[[  0  20 -10 -11 -30 -33]
 [-34 -67   7   1 -24 -24]]
->
[[-33   0  20 -10 -11 -30]
 [-24 -34 -67   7   1 -24]]

[[-10 -24 -41  47]
 [-50  -8  53  -4]
 [-10   6 -35  -6]
 [ 34 -33  -5  22]
 [-18  12  -9 -37]
 [ -8  40  40 -24]
 [ 17  31 -81  -5]
 [ -8 -14  21  54]
 [ 14  -5  27  -6]]
->
[[ 47 -10 -24 -41]
 [ -4 -50  -8  53]
 [ -6 -10   6 -35]
 [ 22  34 -33  -5]
 [-37 -18  12  -9]
 [-24  -8  40  40]
 [ -5  17  31 -81]
 [ 54  -8 -14  21]
 [ -6  14  -5  27]]

[[ 46  13 -16  -6   0   5 -13 -23   7 -13  35  18  17   6]
 [-31   7   0   0  -4   1   1  -9  -4   1  11 -13 -11  -3]
 [  2 -19  18   6   6  -3  19  11 -12  10 -57   1  -3 -11]
 [-85  16  -1   0 -11   0  -4  -4  -3   4  33 -35 -27  -2]
 [-51 -24  13   7  -1 -14  -2  82  17  16 -25 -19 -14  14]]
->
[[  6  46  13 -16  -6   0   5 -13 -23   7 -13  35  18  17]
 [ -3 -31   7   0   0  -4   1   1  -9  -4   1  11 -13 -11]
 [-11   2 -19  18   6   6  -3  19  11 -12  10 -57   1  -3]
 [ -2 -85  16  -1   0 -11   0  -4  -4  -3   4  33 -35 -27]
 [ 14 -51 -24  13   7  -1 -14  -2  82  17  16 -25 -19 -14]]

[[-15  -5   7   6]
 [-20  -9   6  80]
 [-12 -15 -10  20]
 [ -1 -13   0  23]
 [  3   6   4  24]
 [ -5  -9  -5  19]
 [-24 -15  -1  59]
 [-28  -1  11  68]
 [-13  18  17   7]
 [-16   7  13  31]
 [-17  -3  11  59]
 [-42 -16  15  43]]
->
[[  6 -15  -5   7]
 [ 80 -20  -9   6]
 [ 20 -12 -15 -10]
 [ 23  -1 -13   0]
 [ 24   3   6   4]
 [ 19  -5  -9  -5]
 [ 59 -24 -15  -1]
 [ 68 -28  -1  11]
 [  7 -13  18  17]
 [ 31 -16   7  13]
 [ 59 -17  -3  11]
 [ 43 -42 -16  15]]

[[-18  27 -24   1   5  14]
 [ 15 -11 -31  16 -23 -29]
 [ 21  26  13 -43   3  12]
 [ 31  35  -9 -33 -36  46]
 [-16   3  28  18  -8 -14]
 [ 46   1   1  -7 -23  63]
 [-21   1  -8  11 -19  42]
 [-15  11 -34  -4   0   3]
 [-20  25  -2  18 -13  52]
 [-10  46  52 -18  51  -7]]
->
[[ 14 -18  27 -24   1   5]
 [-29  15 -11 -31  16 -23]
 [ 12  21  26  13 -43   3]
 [ 46  31  35  -9 -33 -36]
 [-14 -16   3  28  18  -8]
 [ 63  46   1   1  -7 -23]
 [ 42 -21   1  -8  11 -19]
 [  3 -15  11 -34  -4   0]
 [ 52 -20  25  -2  18 -13]
 [ -7 -10  46  52 -18  51]]

[[ -7   1  -6 -18 -17  42]
 [ -3  10  -4 -13 -12  20]
 [-20  -8  -8 -26 -47  14]
 [-17   0  -8 -25 -32  44]
 [-21 -29 -15 -40 -73  -6]
 [-18 -35 -14 -36 -70  -9]
 [  3  15  -2  -7  -2  -5]]
->
[[ 42  -7   1  -6 -18 -17]
 [ 20  -3  10  -4 -13 -12]
 [ 14 -20  -8  -8 -26 -47]
 [ 44 -17   0  -8 -25 -32]
 [ -6 -21 -29 -15 -40 -73]
 [ -9 -18 -35 -14 -36 -70]
 [ -5   3  15  -2  -7  -2]]

[[-13  -4 -14  39 -61 -17  -2  22   6  29  -4 -15   1 -31]
 [ 33  36  53 -12  59  18  48 -10  17  -1  -6  46  20  58]
 [ -8 -22 -28 -20  20  12 -36  -2 -14 -21  23 -20 -11 -14]
 [-14  -6 -17  36 -60 -16  -6  21   4  27  -3 -17  -1 -33]
 [-11   1  -9  44 -64 -17   4  24  10  35  -6 -11   4 -28]]
->
[[-31 -13  -4 -14  39 -61 -17  -2  22   6  29  -4 -15   1]
 [ 58  33  36  53 -12  59  18  48 -10  17  -1  -6  46  20]
 [-14  -8 -22 -28 -20  20  12 -36  -2 -14 -21  23 -20 -11]
 [-33 -14  -6 -17  36 -60 -16  -6  21   4  27  -3 -17  -1]
 [-28 -11   1  -9  44 -64 -17   4  24  10  35  -6 -11   4]]

[[-35  56]
 [ 65 -41]
 [-44  57]
 [-58 -34]
 [ 58 -46]
 [ 69 -34]]
->
[[ 56 -35]
 [-41  65]
 [ 57 -44]
 [-34 -58]
 [-46  58]
 [-34  69]]
